50 stands for zero in the data rows.
Each row has a hidden score. How much does it go up from the first row of each pair to the second? 20 means little or no change, 40 a big rise and 0 a big fall. The score is a weighted sum of the row's numbers plus the product of two more (or one squared), each taken from its middle value.
41:38:43:69:32:53:47:49:58:61:62:42:36:49:63:61:62:41:46:63:58
48:72:72:54:38:30:64:50:66:54:85:65:51:64:49:40:80:11:80:43:86 -> 10
50:54:49:50:46:51:55:54:60:40:52:44:52:42:47:33:62:55:56:59:56
49:56:56:38:31:40:80:34:30:66:67:35:64:58:57:42:50:31:48:29:51 -> 28
45:46:45:58:46:47:53:53:47:52:58:54:45:47:53:58:49:35:39:40:56
46:54:49:54:45:48:49:47:51:46:43:51:56:67:51:33:51:52:45:47:55 -> 21
53:50:45:47:39:47:63:39:39:59:46:38:64:54:49:41:50:49:45:46:48
49:37:44:60:46:44:50:55:46:58:51:38:45:40:62:63:38:39:54:43:45 -> 18
58:55:45:38:74:62:39:65:46:32:32:68:52:34:35:65:43:68:52:37:54
46:45:50:63:50:55:46:50:59:57:48:54:43:53:48:69:56:50:52:75:57 -> 25
46:49:57:47:40:43:58:52:47:50:61:47:45:49:48:43:47:47:49:32:56
48:50:46:56:48:52:52:47:40:54:50:65:45:46:52:51:52:48:50:66:44 -> 19
53:58:63:50:31:42:77:41:26:73:57:38:51:66:65:25:52:42:61:43:54
54:61:44:35:72:63:34:51:65:35:29:67:42:38:34:68:42:67:57:62:51 -> 28
52:56:54:35:45:42:71:40:22:61:53:35:61:47:50:46:38:56:42:34:42
50:49:55:55:52:54:53:59:36:51:57:49:51:54:53:46:52:40:46:47:48 -> 17
51:65:43:37:77:55:32:59:49:26:36:78:51:32:34:76:48:63:63:73:69
52:67:70:41:27:36:77:35:33:70:69:40:74:72:56:42:52:26:65:42:68 -> 18
45:43:33:66:51:61:27:49:59:59:60:51:42:40:57:54:54:53:39:64:43
51:45:45:59:42:53:54:42:45:59:54:60:41:60:55:51:52:39:43:60:51 -> 20
56:61:41:39:62:49:49:50:55:42:43:51:60:45:38:61:47:64:49:38:52
46:31:31:66:43:50:50:45:58:67:55:49:42:32:68:57:55:46:38:55:39 -> 36
54:54:54:47:59:44:36:46:52:47:40:52:45:47:44:57:47:53:40:42:47
52:55:55:43:58:53:47:55:57:45:43:62:52:36:40:58:41:63:49:35:68 -> 11
59:65:51:32:64:51:49:59:42:44:30:66:55:42:36:54:30:54:53:31:65
52:45:43:54:43:58:48:48:52:55:55:52:48:31:54:53:37:60:53:54:49 -> 14
52:52:52:47:58:53:30:59:60:40:44:57:48:49:38:44:46:62:51:64:41
48:47:53:68:32:41:60:30:51:70:73:46:41:42:63:47:69:30:53:46:43 -> 19
58:69:56:31:80:60:33:53:65:25:31:77:50:20:26:70:43:66:61:46:62
50:50:48:40:57:57:39:62:59:31:43:64:57:49:53:62:37:62:55:67:51 -> 18
57:57:47:50:56:62:47:40:46:49:53:66:53:39:39:73:45:49:54:50:60
50:40:43:51:43:43:44:40:51:55:53:41:46:46:57:46:41:41:47:68:42 -> 18
47:44:37:47:61:51:37:50:53:48:35:57:50:43:53:48:46:61:40:52:31
42:36:28:69:35:55:50:41:52:64:64:35:44:42:71:57:54:45:38:58:40 -> 32
47:42:56:52:45:40:52:65:61:48:47:50:53:58:49:39:59:48:46:72:51
52:54:57:52:42:42:56:35:47:54:56:45:51:47:58:53:50:40:53:32:51 -> 12
56:48:47:53:49:51:53:41:50:59:52:43:43:54:48:42:48:49:50:64:46
65:43:53:48:55:53:45:56:48:42:51:63:57:27:43:66:42:57:49:62:45 -> 22
53:51:49:44:67:49:33:58:60:39:41:65:41:49:40:55:50:58:53:62:62
53:44:59:45:42:56:75:41:41:69:58:26:53:62:55:40:33:48:33:45:35 -> 19
66:66:59:25:68:51:52:47:51:43:35:77:60:29:32:65:39:61:63:57:45
48:43:44:51:63:50:42:55:56:49:45:66:45:54:50:55:51:54:53:47:48 -> 26
48:43:48:59:49:48:47:43:52:53:58:53:45:38:49:53:49:46:47:45:46
49:56:39:47:51:63:49:60:31:42:40:59:55:47:49:49:40:62:56:47:35 -> 20
53:48:51:42:57:57:42:66:46:29:38:43:58:60:48:34:51:53:40:54:52
47:37:54:64:42:53:44:34:64:64:59:52:44:56:55:51:58:58:56:69:45 -> 25
55:50:54:44:51:50:61:52:39:52:50:49:57:48:44:43:45:59:45:44:46
55:49:52:46:42:48:66:51:33:62:52:33:58:59:50:46:41:61:41:55:41 -> 23
54:54:54:45:56:54:51:56:44:44:45:56:55:49:53:49:50:46:57:46:46
44:58:48:43:52:59:46:55:49:44:45:56:49:61:45:56:40:51:39:55:51 -> 28
49:55:56:48:41:43:58:52:53:58:60:46:55:46:50:41:56:23:60:50:60
49:59:52:40:45:53:66:47:25:56:48:34:62:37:53:52:43:41:42:42:50 -> 22
52:66:58:28:57:48:53:75:48:38:37:64:63:48:28:39:39:73:63:36:58
52:40:41:63:38:50:48:48:58:61:55:55:39:51:56:46:53:48:36:62:48 -> 33
59:63:57:29:52:45:52:64:49:45:39:57:53:50:37:63:36:54:57:38:60
52:35:44:58:46:55:53:24:69:56:57:49:42:51:55:59:46:47:39:50:41 -> 24
51:47:58:54:46:47:52:57:56:59:56:46:56:57:56:68:45:54:49:49:54
54:47:48:50:33:56:66:50:29:61:63:31:65:47:50:41:46:40:44:40:44 -> 22
46:56:55:46:41:39:69:46:32:60:55:48:60:65:59:44:42:42:54:41:50
54:48:62:43:43:45:54:54:53:50:48:55:61:51:49:42:56:51:52:56:57 -> 21
51:54:42:41:54:50:44:66:41:39:39:39:54:51:41:47:39:50:47:58:64
46:39:45:61:45:52:43:43:55:58:60:44:42:64:54:63:50:46:44:59:36 -> 29
43:43:47:61:47:51:50:57:67:52:53:48:54:57:62:38:55:54:43:50:47
51:50:48:50:56:57:53:56:48:54:41:52:50:44:50:50:39:57:46:26:40 -> 23
53:57:50:38:60:52:42:58:49:37:35:64:55:43:45:51:45:57:57:57:46
46:38:54:67:34:51:56:50:49:67:66:47:36:56:69:60:55:31:37:66:44 -> 37
45:41:34:63:31:54:38:33:49:53:64:41:40:47:63:51:42:45:51:67:55
51:56:52:49:48:52:53:53:63:48:46:67:45:49:48:58:53:54:52:55:48 -> 19
47:53:54:47:43:51:66:42:19:44:55:49:57:48:50:36:43:43:52:44:41
50:56:53:50:50:52:50:52:59:52:57:51:49:33:46:58:54:46:46:41:46 -> 20
55:53:53:30:63:49:51:44:39:33:40:58:50:36:38:53:33:61:52:45:57
48:59:59:35:51:48:59:50:46:50:36:42:54:46:49:47:44:56:48:51:52 -> 18
45:39:46:67:37:45:44:39:44:61:57:52:34:53:56:58:47:55:46:68:53
54:50:42:53:58:51:39:50:64:41:43:58:40:22:39:62:47:58:51:52:45 -> 12
45:44:49:58:52:54:43:52:55:49:57:32:51:45:56:46:54:40:38:56:53
50:40:45:55:46:52:43:54:63:46:57:58:46:60:55:52:58:47:40:58:39 -> 32
50:50:52:48:40:39:60:49:50:56:60:44:49:54:52:34:51:42:58:49:43
51:32:37:70:40:60:49:34:55:56:61:45:44:63:59:62:49:46:36:63:40 -> 25
53:51:48:59:44:58:40:45:51:51:45:46:47:48:51:66:45:56:50:62:43
45:47:40:66:39:48:37:51:48:62:60:51:45:57:55:60:52:55:42:68:53 -> 26
44:58:58:50:47:36:57:59:53:43:48:49:50:62:40:39:52:56:49:46:60
50:54:56:40:70:54:38:57:53:31:37:62:54:42:32:55:38:58:53:63:49 -> 29
40:50:54:53:50:52:53:49:43:50:55:48:48:61:44:47:57:45:43:50:52
52:46:41:45:45:46:45:51:51:60:53:61:46:47:55:50:51:48:43:45:55 -> 31
46:59:64:62:37:31:60:40:54:66:74:54:50:56:47:50:67:22:69:59:75
40:54:51:55:58:45:40:76:70:38:42:50:44:69:48:43:58:43:53:47:50 -> 26
47:34:39:67:49:56:39:43:50:49:51:53:38:42:58:61:49:52:36:73:49
48:39:45:59:56:49:47:53:60:41:44:60:38:37:54:57:53:49:51:66:44 -> 14
49:48:38:53:58:56:61:59:49:50:44:50:55:47:55:55:41:55:43:47:51
58:54:51:27:76:58:28:57:62:34:26:70:50:32:35:69:46:63:59:48:56 -> 18
57:54:53:31:69:59:38:46:61:44:32:63:50:39:36:53:53:46:52:43:61
39:51:59:67:33:31:67:53:46:64:71:44:47:78:61:40:66:13:53:69:62 -> 28
48:41:45:60:45:53:52:36:38:55:56:53:49:52:57:47:48:39:48:54:43
46:47:43:57:51:51:43:40:48:46:53:58:34:51:49:55:54:54:43:31:40 -> 21
47:61:70:45:36:32:63:47:72:55:70:58:54:67:46:42:70:36:70:31:81
53:57:52:55:42:48:54:46:33:56:64:46:48:59:53:53:66:35:58:53:59 -> 23
52:55:44:38:63:57:32:63:60:37:35:63:52:38:36:39:47:60:53:34:59
49:39:40:61:47:54:41:49:51:58:55:50:39:42:57:64:53:59:42:38:40 -> 27
50:37:45:63:43:57:51:40:56:61:54:36:43:43:55:53:52:47:47:49:52
50:41:41:66:43:60:48:50:53:60:57:47:40:50:58:50:52:39:47:54:30 -> 26
47:45:49:72:35:45:50:45:45:58:62:38:44:53:63:58:51:40:44:54:49
51:41:44:53:43:51:43:41:52:59:49:48:48:52:55:62:41:54:41:60:35 -> 21
60:55:47:41:66:54:42:62:59:46:45:64:47:42:41:54:45:47:63:54:39
58:61:58:34:68:58:44:51:39:49:44:68:55:33:40:66:37:60:54:53:55 -> 17
57:48:52:45:64:52:43:59:59:49:38:54:58:42:43:56:47:63:51:48:40
49:46:47:62:47:63:44:44:50:55:55:44:50:37:53:57:53:41:55:39:38 -> 26
46:45:42:61:58:53:40:54:62:44:45:58:46:51:48:56:42:61:47:58:64
52:59:51:32:74:61:36:51:67:39:40:72:50:46:29:62:53:72:56:54:52 -> 18
56:49:44:51:53:47:53:55:39:41:53:52:53:45:40:61:51:44:54:52:49
47:51:51:52:44:44:58:42:63:61:66:52:46:46:59:54:71:42:56:45:62 -> 35
57:60:48:22:79:58:38:64:72:21:19:63:55:35:22:57:46:75:63:33:58
54:48:51:55:52:46:54:57:56:50:51:48:46:53:50:44:44:58:55:56:57 -> 21
46:34:37:64:41:53:52:31:59:56:67:50:41:50:61:56:47:49:39:53:35
44:39:42:67:45:51:49:51:45:51:54:40:44:58:55:40:51:41:39:60:47 -> 17
36:46:53:50:52:47:59:60:54:41:51:46:51:64:55:36:65:39:44:40:54
50:39:41:69:40:49:47:35:56:61:57:37:44:47:60:49:55:37:28:69:46 -> 23
41:52:55:54:53:40:47:60:52:34:47:39:52:61:53:42:67:51:58:54:55
49:44:51:59:52:54:39:64:53:45:44:56:45:62:52:52:47:53:49:50:53 -> 26
48:37:48:65:46:48:56:41:45:54:59:30:45:52:60:62:53:38:40:62:36
45:31:50:73:38:52:58:32:58:67:69:45:49:54:67:57:54:45:51:53:43 -> 18
49:52:52:57:45:42:53:63:55:58:55:48:48:56:53:48:63:54:53:58:46
46:43:50:61:44:50:60:54:47:61:53:49:41:55:52:57:55:43:53:67:37 -> 17
47:52:57:41:43:45:59:55:45:57:45:49:58:84:53:39:46:43:48:40:53
58:66:57:25:78:54:30:73:57:23:25:80:59:32:13:58:40:69:61:39:59 -> 22
43:54:63:47:49:42:52:62:42:47:49:41:52:67:51:25:58:36:54:54:50
49:58:63:43:52:51:50:47:45:57:49:49:56:40:48:55:48:54:52:46:64 -> 14
51:50:52:49:60:54:43:64:70:31:44:58:48:48:42:48:50:50:46:54:57
49:46:51:64:54:49:42:55:52:61:57:42:47:45:49:65:52:58:55:70:51 -> 23
51:53:57:33:41:48:57:31:25:61:46:46:62:47:54:29:38:57:46:21:37
51:51:43:54:60:63:33:38:65:49:46:56:49:38:43:64:51:60:46:66:43 -> 26
50:36:39:67:52:47:50:45:63:62:59:37:42:39:59:55:55:41:40:63:45
50:45:45:46:55:53:46:44:55:51:42:57:46:40:53:51:45:55:41:60:45 -> 20
50:48:47:53:51:46:50:49:48:48:55:51:52:50:56:54:54:52:51:49:58
49:45:46:51:51:51:50:37:54:43:48:50:49:45:59:53:48:57:28:62:44 -> 29
51:54:55:46:54:53:49:51:62:48:50:50:54:37:46:60:53:56:51:56:44
47:45:42:57:42:44:47:52:42:59:59:49:53:49:64:54:51:40:44:50:40 -> 28
44:55:62:65:38:35:57:35:45:56:68:61:46:50:52:47:73:22:65:55:69
46:50:42:49:54:45:46:44:57:42:49:59:42:51:51:50:50:58:51:65:55 -> 22
56:58:49:31:67:55:42:54:51:29:35:54:45:48:39:55:42:61:53:48:51
45:70:71:50:36:24:72:68:58:50:65:48:60:82:49:29:88:14:69:33:83 -> 22
54:53:63:47:43:40:69:37:37:63:47:49:66:61:46:45:45:51:50:35:44
52:44:39:67:41:56:48:35:61:55:54:43:47:51:57:38:59:63:49:48:45 -> 12
44:39:50:73:19:35:68:35:52:71:81:41:38:55:67:46:68:27:59:39:54
50:46:58:53:25:40:80:26:36:77:66:31:62:52:68:38:47:35:62:29:59 -> 3
39:46:51:51:57:45:42:63:73:29:49:48:48:71:45:42:62:54:50:51:53
47:48:57:45:48:41:53:51:49:49:51:24:62:62:46:35:56:30:47:57:46 -> 19
39:62:55:41:58:42:57:52:59:42:50:56:62:65:46:33:62:41:49:59:62
50:39:47:43:62:58:42:51:56:41:35:54:41:50:56:52:44:65:46:52:37 -> 15
59:70:48:26:83:63:25:66:63:12:19:81:49:20:22:76:33:69:55:54:62
52:39:45:59:42:52:56:33:58:59:56:45:39:35:57:57:52:47:44:48:48 -> 21
49:43:51:51:44:50:57:40:52:62:60:36:45:34:53:60:58:52:45:58:40
57:50:49:42:54:49:54:54:53:51:52:50:44:57:44:47:51:56:49:45:47 -> 7
49:46:45:54:57:53:46:45:55:37:43:50:51:51:51:52:50:73:43:47:40
54:35:37:55:59:57:34:45:64:45:44:54:38:49:56:60:50:56:47:55:46 -> 19
57:37:38:69:45:54:47:39:56:57:63:59:40:48:67:52:62:47:43:67:38
49:53:53:44:44:52:68:55:38:57:56:38:52:62:54:34:37:39:46:36:43 -> 9
48:45:57:45:52:50:54:47:57:56:53:53:46:53:53:52:54:45:55:58:49
51:45:39:54:50:54:45:43:57:56:55:41:44:44:55:58:49:56:41:61:47 -> 25
49:45:48:44:52:44:52:60:56:37:50:48:55:51:51:51:53:48:51:39:57
53:38:40:59:46:53:47:49:50:53:53:40:36:40:56:50:46:48:42:51:46 -> 18
50:53:47:52:44:41:56:59:40:48:48:44:55:40:47:46:52:47:53:47:45
53:59:49:40:56:49:54:53:44:54:48:50:48:42:48:55:46:47:45:59:47 -> 25
61:53:59:38:56:55:46:52:43:47:43:69:56:29:33:67:43:49:49:41:59
44:45:57:51:51:52:43:65:47:47:44:55:52:54:53:40:52:52:56:36:49 -> 21
56:62:63:48:37:41:65:50:50:52:63:54:59:50:45:44:62:37:68:36:63
51:56:54:50:52:48:45:42:39:48:49:53:49:46:48:71:47:50:61:37:46 -> 30
47:44:53:54:38:53:47:53:52:56:60:47:50:56:51:41:58:48:48:56:39
45:48:47:67:45:43:47:42:37:56:56:55:42:60:57:45:57:48:43:75:49 -> 24
59:52:59:39:47:57:56:47:25:49:42:49:64:52:46:45:43:43:52:43:53
60:57:55:47:46:51:59:59:49:48:47:54:54:49:52:44:42:56:61:47:43 -> 17
46:44:50:51:53:52:54:62:57:60:44:50:50:61:51:63:48:43:53:48:34
48:60:56:34:61:49:39:77:59:31:35:49:54:48:47:44:58:55:46:45:42 -> 15
47:51:55:55:48:53:55:48:41:56:55:45:43:48:54:50:48:52:44:52:47
54:41:41:60:53:54:45:39:58:52:48:56:40:41:47:50:54:50:49:40:43 -> 21
46:47:56:54:47:55:49:36:61:42:52:44:39:47:54:46:50:51:46:66:51
44:36:36:75:46:53:49:56:49:57:57:40:39:51:64:51:48:48:38:57:37 -> 23
56:41:50:50:47:54:46:43:59:49:49:52:40:52:47:44:49:62:41:67:53
43:51:64:38:39:39:73:42:27:55:55:48:66:65:51:31:45:33:53:29:43 -> 18
47:45:40:54:54:59:41:44:52:58:42:43:43:38:56:60:49:59:49:53:36
41:46:51:63:61:39:55:56:48:57:48:53:58:62:58:43:47:51:52:53:45 -> 37
50:55:61:57:51:48:55:34:42:52:55:53:52:37:50:56:55:41:55:41:67
48:45:46:57:52:55:51:32:47:59:54:43:41:54:55:42:56:55:49:59:50 -> 23
65:71:68:16:65:49:55:58:51:28:29:69:64:38:26:67:26:70:71:47:56
48:51:52:57:47:50:53:45:44:59:59:47:43:44:52:51:54:46:44:42:48 -> 25
45:51:47:38:68:50:35:74:66:36:27:56:51:49:43:49:50:57:47:47:46
50:54:44:52:56:55:35:52:65:46:46:53:48:48:44:57:46:59:45:69:49 -> 25
50:40:38:57:44:47:49:46:67:49:58:44:51:41:51:56:62:59:47:49:49
52:47:52:57:46:58:56:49:59:63:56:36:42:52:51:48:50:52:46:57:39 -> 6
45:47:46:44:49:48:41:37:54:50:43:49:50:41:48:41:47:58:46:65:42
42:49:60:48:52:46:46:53:45:40:45:40:51:43:46:55:51:57:67:28:62 -> 18
53:52:54:38:54:54:46:48:42:32:40:48:53:57:51:55:44:63:49:42:41
49:44:42:54:56:49:47:48:38:40:46:48:43:37:53:64:41:50:47:42:52 -> 20
49:47:52:46:48:47:55:56:49:54:43:49:50:55:42:57:51:52:48:33:47
56:55:53:38:53:53:53:49:48:42:46:60:56:36:42:54:40:49:65:42:45 -> 18
54:48:36:50:47:54:47:52:39:44:44:48:48:53:52:47:38:64:47:59:48
60:53:55:45:43:53:69:47:32:49:42:41:60:41:50:50:42:58:54:32:49 -> 11
46:48:45:45:55:48:35:59:50:47:41:41:47:41:51:39:44:52:49:58:51
48:43:50:61:50:45:52:53:47:48:57:38:48:54:55:43:44:51:41:53:51 -> 24
49:49:53:58:49:55:52:54:49:49:46:56:50:57:45:58:47:50:45:39:46
44:43:49:57:48:43:51:46:49:50:57:49:48:50:58:44:64:55:44:43:64 -> 24
52:47:57:62:47:44:44:41:58:55:57:42:51:52:52:51:52:45:45:57:69
50:37:48:63:46:50:47:48:55:46:51:48:38:50:59:55:54:43:47:66:46 -> 20
56:47:50:49:51:56:51:43:58:46:55:53:52:41:44:40:45:44:49:50:58
53:47:51:57:35:42:53:32:53:54:67:41:46:58:64:41:53:39:57:43:53 -> 21
49:48:44:45:48:45:49:29:54:57:53:40:49:39:56:50:44:50:64:41:51
51:54:56:45:46:50:60:54:38:49:39:42:59:52:46:33:46:46:49:42:53 -> 21
53:42:41:62:58:56:43:58:68:53:45:59:38:52:33:68:47:67:48:61:55
53:57:60:50:43:42:50:47:66:59:50:56:48:54:58:38:55:49:54:48:60 -> 11
50:49:47:48:57:50:53:36:37:48:48:57:60:51:51:47:46:47:55:51:52
46:39:42:61:42:58:33:42:55:58:56:50:46:39:60:66:47:56:42:73:43 -> 20
50:32:35:65:43:54:53:48:55:57:60:41:54:42:57:54:53:54:39:55:31
50:48:54:52:59:56:40:45:42:40:38:54:48:44:48:59:51:59:55:56:43 -> 18
57:57:47:39:63:60:43:50:54:41:37:51:53:46:45:50:39:70:40:61:52
52:52:40:46:61:51:41:47:64:46:42:52:48:44:42:47:49:54:37:58:44 -> 24
54:61:57:22:57:46:55:70:33:46:45:61:62:54:33:51:46:58:60:41:63
52:42:42:52:57:61:50:32:51:42:50:44:53:49:55:59:46:63:45:40:36 -> 15
53:50:53:45:51:47:55:51:37:52:51:56:60:61:44:65:45:50:61:53:63
53:51:44:46:66:44:36:67:46:39:39:60:50:67:36:46:44:56:45:38:36 -> 38
53:48:49:46:56:53:41:53:62:49:48:53:49:43:51:54:58:56:52:47:49
54:52:53:47:42:51:72:46:33:55:48:40:72:51:45:38:47:48:49:41:47 -> 18
48:48:41:61:49:49:52:39:44:50:54:45:41:50:54:51:47:34:61:55:44
53:44:43:45:50:53:49:43:44:59:56:56:51:49:56:47:50:48:49:46:32 -> 9
57:53:55:48:32:53:60:33:36:55:48:39:61:50:60:42:35:47:44:39:41
44:55:54:49:37:47:72:41:36:62:56:37:59:59:52:28:48:45:50:33:38 -> 25
57:53:54:41:49:42:38:56:55:47:41:64:51:38:34:73:39:62:55:53:38
56:58:54:51:55:47:60:53:57:60:45:49:57:51:45:50:48:56:50:58:59 -> 16
48:47:48:58:61:55:35:45:43:48:49:55:37:30:48:48:49:57:53:60:60
50:40:39:73:47:58:38:35:60:55:58:50:38:49:64:66:54:54:37:53:45 -> 22
51:46:60:49:42:45:48:44:52:55:58:45:55:53:54:53:47:37:42:51:45
42:42:45:59:38:50:48:47:46:57:53:46:41:50:50:55:51:38:45:67:44 -> 23
49:56:59:46:40:49:64:39:35:60:46:35:61:62:53:33:47:37:61:30:51
52:49:54:49:50:47:48:49:57:40:49:46:47:44:45:50:58:47:57:40:46 -> 1
